(in the rows, 128 means zero)
One turn moves each row of this set onto another row. After a few examples, where does it send each row asked below?
Bev: [121 125 128 128 149 145 132 119 127 145 139 144 100 105 136 119 136]
mivod: [ 89 171 103 124 142 130 135 129 123 140  90 112 143 160 124 120 130]
Lano: [126 149 146 127 141 116 129 113  95 127 137 140 154 142 156 128 131]
lekig: [106 119 134 117 134 132 141 125  93 134 118  70 113 129 141 115 153]
Vumo: [118 118 128 128 155 123 141 134 100 138  88 122 145 114 149 112 135]
nas: [105 123  82 130 120 123 144 116 129 126 150 134 135 139 116 115 136]
sene: [ 90 150 113 116 146 124 123 123 130 155 121  92 146 172 117 111 130]
zon: [118 145 162 123 140 122 132 117  91 103 136 120 138 130 156 131 137]
Pefid: [ 99 111 118 128 153 110 126 123 123 161 118 117 149 161 141 124 126]
dilu: [104 135 142 120 147 153 129 123 134 118 137 120  86 104 128 122 138]
Fusak: [ 90 168 125 115 139 142 139 133 112 115  89  82 126 136 123 112 141]
Kir: [118 172 154 115 131 133 131 115  90 105 139 104 136 136 142 119 143]
podet: [ 96 134 119 130 160 116 131 133 127 139  88 133 155 146 139 123 119]
loga: [ 97 136 104 114 131 131 135 126 142 102 150 108 142 131  97  96 131]
Votu: [102 132 132 124 139 135 147 134  95 115  88  94 116 115 148 124 146]
Mol: [ 82 147 127 113 134 134 132 125 118 127 119  64 117 158 123 121 143]
zuke: [111  93 142 122 155 116 133 129 107 143 118  98 138 129 147 114 135]
Biba: [ 97  99 114 125 139 118 137 127 140  97 147 127 137 122 119 114 125]
Vok: [106 167 126 115 141 159 127 120 138 132 140 116  95 118 111 109 139]
vub: [ 93 158 117 124 146 146 123 118 151 140 138 140 102 138 117 128 127]
Zud: [120 117 101 121 122 132 145 122 115 114 151 112 132 109 114  94 145]
zate: [110 136 131 123 162 140 120 123 151 142 139 150 120 119 121 113 120]
Fuf: [111 169 147 120 146 118 121 115 114 120 138 133 161 158 140 125 123]
Dun: [ 89 122  99 125 116 130 146 121 127  94 147 110 111 131 118 126 141]
girub: [103 183 141 120 129 126 128 112 104 111 138 117 139 160 140 134 135]

Fuf moves to zon
Vumo moves to Fusak
And these:
Mol moves to Pefid
Biba moves to Dun
zate moves to dilu

One turn moves each row of this set onto another row. After a few examples, where does it send each row asked below?
gedim: [137 130 128 166 140 143 138 120 138 128 126 143 107 135  97 146]
Fiv: [142 126 123 171 145 137 135 121 149 130 128 139 125 137  99 148]
pak: [132 114 135 162 129 122 159 158 143 120 136 111 115 132 140 133]
Pog: [141 124 151 131 101 142 122 124 149  99 114 111 152 128 135 108]
nem: [141 141 106 110 118 134 125 108 145 129 131 134 149 146 128 133]
vipe: [121 145 168 134 103 120 126 142 152 116 153 109 139 137 112  90]
Vut: [122 132 172 129 106 128 118 151 142 114 164 113 149 138 114 100]
tig: [135 133 117 111 112 130 118 107 145 128 133 139 150 142 132 138]
tugas: [128 134 116 109 107 128 117 109 145 128 129 142 141 145 134 141]
Lut: [145 123 141 135 107 147 122 133 147  97 116 111 152 138 134 110]
vur: [137 127 128 168 141 156 133 114 148 136 121 138 122 146 109 136]
govu: [138 130 150 130 101 141 120 118 149  98 108 114 143 135 128 112]
kalol: [129 116 108 103 105 110 143 131 145 162 136 115 136 129  96 120]
mezok: [134 149 137 127 127 123 161 155 154 142 140 147 111 142  92 145]
luron: [129 105 151 134 123 146 138 149 134 153 113 118  97 114  92 124]
bez: [125 153 133 119 126 133 165 142 147 151 142 142 107 148 104 140]
Fopen: [130 114 143 131 116 126 105 130 143 156 149 118 144 118  83  96]
ges: [128 105 108 111  98 112 130 137 151 167 130 122 137 132 109 114]
luvuk: [131 105 144 147 129 145 131 165 135 142 123 131  93 115  98 128]
geb: [126 115 144 160 122 134 160 162 148 124 136 111 117 145 140 121]
Gibi: [139 120 146 134  94 151 119 128 151  97 114 115 141 135 132 116]
zosot: [122 138 136 129 122 126 157 158 143 135 143 147  98 141  97 149]
Nuzus: [135 123 131 164 129 128 163 156 143 119 131 116 103 134 127 128]
vipef: [126 135 145 154 146 136 119 155 127 131 161 138  99 134 126 132]
donik: [127 132 157 140 145 132 112 151 125 131 162 130 100 128 129 138]
Fameg: [135 134 106 114 109 136 112 113 149 130 134 143 138 153 136 136]
vola: [122 120 142 137 118 119  97 129 145 161 154 117 137 126  87  94]
Devor: [114 128 163 144 142 143 113 141 122 139 165 133 105 135 123 136]
zimob: [123 111 150 129 114 126 105 130 137 155 155 114 140 118  77 105]
kupa: [117 142 171 132  98 127 122 140 146 111 160 109 134 138 110 103]
Rafe: [130 115 101 113 100 116 138 137 153 167 137 117 130 134 106 112]
debom: [141 115 153 130 131 142 129 160 137 144 116 127  97 111  94 129]
rodin: [131 114 112 106 100 111 141 134 154 159 136 124 145 131 106 116]
begu: [123 118 145 139 113 124 102 126 144 156 153 111 130 121  78  99]
Vupu: [124 144 169 126 106 122 120 144 142 117 162 111 144 135 112  94]

Vupu moves to rodin
begu moves to Fameg
zimob moves to nem
And these:
gedim moves to vipef
vipe moves to ges
geb moves to luron
donik moves to mezok

One turn moves each row of this set onto another row. After a few examples, where does it send each row asked below?
Veb: [103 121 139 138 102 123 133 126 157 118 118 126 127 148 110 110 141 137
 127 175 135 111 104 118 138 115 104 127]
Gakiz: [113 130 134  95 157 101 132 103 145 131 136 127 119 136 112 121 133 134
 121 146 147 103 122 112 106 145 168 121]
nibe: [ 93 110 144 123 100 135 115 109 126 116 158 102 102 126 134 138 123 150
 109 112 132  99 138 129 142 114 141 105]
Tusik: [108 137 120 104 112  87  91 113 157 116 129 133 130 118 100 138 127 119
 110 143 107 138 114 142 151 102 127 107]
pomog: [148 142 142 122 123 109 127 104 159 121 117 113 158 148 148 136 122 117
 115 132 122 159 130 137 136 129 121 130]
Nud: [149 150 154 140 137 126 125  89 120 136 117 128 158 112 115 146 131 131
 109 126 119 126 111 163 122 123 139 111]
vina: [132 100 159 110 114  99 108 134 129 139 102 123 120 136 112 149 115 102
 142 113 124 108 131 117  97 131 140 106]
tupef: [ 99 135 127 124 142 102  90 120 131 127 144 123 141 133 137 148 118 132
 129 145  84 113 125 149 145 124 138 145]
Nupot: [118 118 169 142 115 120 153 153 139 126 144 137 129 145 120 137 133 117
  96 108 119 144 134 134 145 141 153  95]
Kuzoz: [ 88 109 144 126 103 132 119 101 117 114 155 105 107 135 129 133 118 146
 106 107 121  99 137 131 142 119 133 101]
tusig: [102 121 142 138 102 124 131 119 156 124 122 129 125 145 110 108 149 141
 134 166 135 114 110 111 136 127 101 137]
gar: [136 102 152 107 107 101 102 139 134 130  99 127 118 129 104 142 111 100
 134 125 137 108 139 115 106 124 131 108]
ren: [133  95 134 137 132 145 133 134 117 128 154 118 155 121 105 130 156  99
 138 152 114 105 125 128 120 133 112 112]
dezat: [143 104 140 138 124 143 137 129 118 128 159 124 155 126 102 137 159 100
 133 156 113  99 125 138 124 130 117 115]
buset: [103 118 164 136 121 122 155 148 137 124 139 145 140 141 113 134 138 125
  98 108 124 147 143 129 140 144 153  94]
som: [120 130 136 104 155 104 141  97 134 129 134 127 118 132 107 120 137 129
 118 145 147  96 123 125 112 146 170 132]
Favi: [128 101 142 137 128 141 132 140 114 121 165 120 153 119 113 143 153 102
 136 156 112  94 120 140 119 130 121 120]
gobu: [138 161 146 136 143 126 122  92 123 136 121 117 147 108 102 143 141 138
 104 125 111 121 109 159 124 122 144 108]
Nibik: [111 123 135  96 147  98 132  99 150 125 134 128 120 136 118 121 140 131
 113 135 141  98 119 119 103 149 171 129]
kazor: [108 114 169 138 114 118 153 153 129 123 135 137 136 138 113 136 138 119
 100 115 122 143 141 141 148 140 154  88]
Zav: [115 124 138  96 156  95 137  96 139 127 134 125 122 135 112 115 147 123
 114 142 138  99 130 121 107 148 167 124]
Seg: [103 160 143 136 143 107  92 121 137 155 146 136 164 145 131 121 144 112
 119 140 124 128 119 123 154 134 145 103]
rodur: [131 102 159 111 110  95 105 131 125 136  97 131 116 134 113 142 113 107
 135 124 132 107 137 115  97 128 128 105]
fivi: [127  97 137 136 129 145 133 127 119 123 158 123 159 122 114 136 159 103
 134 151 111  93 119 137 115 132 113 107]
vez: [ 89 114 147 125  98 129 120 100 117 106 157 109 110 135 133 130 120 148
 100 120 131  96 131 137 148 124 136  99]
bimeb: [142 129 143 150 123 114  87 127 124 145 129 117 139 107 141 134 150 147
 113 123 132 139 134 138 113  96 131 110]
nule: [ 97 162 136 128 145 104  87 109 141 147 149 131 147 139 120 115 136 109
 123 140 121 131 116 125 158 132 140 100]
dodet: [118 139 129 106 106  94  92 115 151 123 126 138 134 114  98 147 125 122
 106 132 113 143 106 127 146 100 122  96]
pofa: [143 102 155 112 115 104 101 136 133 148 102 123 112 132 110 144 118 105
 134 117 128 103 140 116 101 130 137 107]
fali: [116 124 122 116 143 105  97 124 124 127 137 128 147 124 141 157 114 134
 119 146  86 111 127 150 143 126 130 144]
Samu: [100 119 148 140  98 114 141 123 162 124 121 130 126 152 113 110 154 134
 135 162 129 117 106 119 135 120 102 130]
Bedav: [135 132 131 149 117 107  83 129 125 144 139 104 134 123 150 127 148 143
 117 127 128 133 133 135 116  92 129 109]
koli: [105 122 149 141  97 121 140 122 166 118 119 122 125 152 120 110 145 124
 127 162 139 116 102 116 142 121 108 133]
Karum: [ 85 115 151 121 107 136 117 109 125 108 158 102 113 137 137 141 117 150
 102 121 125  96 132 133 145 119 143 101]
deto: [106 126 166 139 124 126 152 154 139 130 142 142 135 139 113 131 129 116
 106 108 128 142 133 130 146 149 157  91]
Lomu: [152 130 146 134 125 115 119 108 156 123 122 119 165 139 155 135 128 115
 109 122 127 159 126 133 125 121 126 125]

rodur moves to Samu
nibe moves to gar
And these:
pofa moves to Veb
Nibik moves to ren
dodet moves to pomog
nule moves to Nud

One turn moves each row of this set onto another row. After a few examples, where does it send each row asked below?
Sov: [145  75 117 125 147 118 151 118 124 141 101 127 124 142 117 115 164 141
 130]
zugov: [122 133 112  98 187 103 164  85 144 124 140 156 106 134 123 120 158 144
 138]
loman: [119 123  80 121 183 135 118 104 134 127 112 150  94 133 114 121 168 137
 116]
Nidop: [129 105 121 110 177 122 137  87 149 118 152 163 135 135 135 145 153 171
 141]
lape: [ 93 125 100 121 169 130 145 108 115 126 159 142 106 121 128 121 181 128
 130]
tagaz: [ 94 118 100 131 181 135 140 118 143 128  90 134 131 149 139 138 138 124
 138]
vid: [136 120 122 130 158 128 146  79 127 113 115 131 143 128 141 130 176  91
 137]
kili: [122 105 131 140 150 132 135  96 111 111 112 164 136 152 119 155 154 104
 138]
Bop: [106 126  94 106 163 115 127 110 142 112 149 165 133 125 145 103 146 137
  97]
bizi: [124  86 132 120 180 105 121 121 130 121 118 183 104 123 137  90 149 129
 121]
rov: [106 133  91 111 172 113 129 104 160 116 109 145 139 119 145 138 183 100
 132]
Keto: [118 127 129 108 137 121 128 108 149 137 159 129 110 153 132 126 172 141
 117]
Zorul: [142 110 119 127 154 113 129 121 148 110  92 198 127 138 128 128 140 125
 143]
zota: [122  93 101 127 143 117 141 106 118 127 130 146 149 148 172 119 146 150
 119]
ziniv: [105 112 107 114 165 119 171 126 147 142 105 175 122 128 157 135 137 105
 145]
sugek: [126  98 120 128 151 108 116 112 133 156 137 142 140 100 155 114 144 116
 110]
fabeb: [127 104  99 104 156 106 124 121 130 145 128 168 152 103 117 145 141 104
 134]
rova: [128 102 127  87 171 119 144 114 132 133 119 151 124 187 137 143 150 132
 134]
bura: [120  94 133 114 141 166 155  98 138 143 123 161 118 116 145 134 144 111
 135]
Petiz: [142  90 127 134 168  98 131 119 169 132 149 165 137 129 163 114 159 130
 138]
Nabos: [ 92 133 121 137 147 150 135 118 136 142 101 141 119 135 131 150 161 123
 134]
neke: [121 113 146 124 166  91 145 130 142 131 140 140 109 127 116 140 173 151
 142]
kasu: [122 115  97 126 195 133 141 119 152 108 131 157 142 137 120 127 183 103
 154]
dadov: [116  87 109 110 151 103 157  99 135 106 141 159 111 144 150 130 186 149
 150]
futik: [120 100  98 117 157 152 133 100 153 139 144 143 132 142 175 120 140 126
 144]
Guti: [129 106 100 108 150 124 166 100 127 146 123 155 141 156 136 157 142 121
 109]
Nuz: [129 100 123 125 171 133 109 104 139 160  97 179 139 148 151 121 155 106
 130]
Tunun: [143 128 135 145 164 126 117 117 126 128 130 169 111 125 122 134 131 148
 151]
zuvu: [130 127 136 117 165 129 107  98 124 115 137 151 112 126 108 126 170 118
 167]
Gumu: [111  96 102 105 140 150 139 142 133 123 143 147  97 132 136 126 148 122
 110]
gipu: [116 116 134 110 123 135 129 110 116 122 130 133 115 120 153 111 160 142
 152]
basuz: [111  94 129 114 173 134 157 126 145 137 110 135 109 146 132 145 187 106
 112]
Subel: [119 112 124 140 165 139 148  94 137 111  85 153 115 127 151 114 145 128
 161]
tebak: [138  88 127 107 141 101 125 105 130 136 109 135 124 138 113 146 173 117
 101]
furu: [136 118  93  85 168 103 131  91 137 150 106 173 127 140 120 125 153 101
 138]
mumub: [147  97 108 124 190 133 103 114 118 154 127 166 121 133 155 107 159 120
 137]
Fis: [122 101 103 104 165  77 134 108 135 127 130 147 123 169 132  96 158 129
 135]
Vafe: [120 137 110  96 175 133 103 118 149 118 108 162 112 116 121 101 152 116
 135]
Gakeg: [119  91  96 135 180 128 129 112 165 142  94 164 120 103 140 124 171 119
 134]
toru: [121 105 119 137 149 127 145 103 145 125 142 143  86 126 105 130 157  95
 131]
zir: [127 118 109 114 171  96 110  94 150 135 138 184 138 140 136 124 168 161
 133]
tevis: [122 125 156 108 163 109 130 114 134 108 126 163 145 117 150 147 176 136
 147]
Bani: [143  76 104 126 167 105 119 120 120 134 141 181 125 157 129 129 146 110
 145]
fum: [145  93 105 116 163 120 157 115 141 168 137 144 132 111 128 108 142 136
 123]
dupup: [137 133 136  90 170 105 146 106 138 109 121 154 145 122 152 105 158 127
 108]
zovut: [152 124 121 108 141 135 130 130 147 130 132 130  92 152 119 138 157 126
 123]
ledok: [123 120 138 112 178 139 144 145 152  94 132 163 138 126 133 120 166 139
 143]
lofil: [112  91 109 105 131 114 115 127 114 108 121 132 134 116 124 129 172 139
 128]

neke moves to Petiz
loman moves to rova
And these:
Bani moves to Subel
tebak moves to tevis
kili moves to gipu
dadov moves to bizi
kasu moves to Sov
Keto moves to zir
Fis moves to Zorul
Vafe moves to Guti
zovut moves to Nidop
dupup moves to fabeb

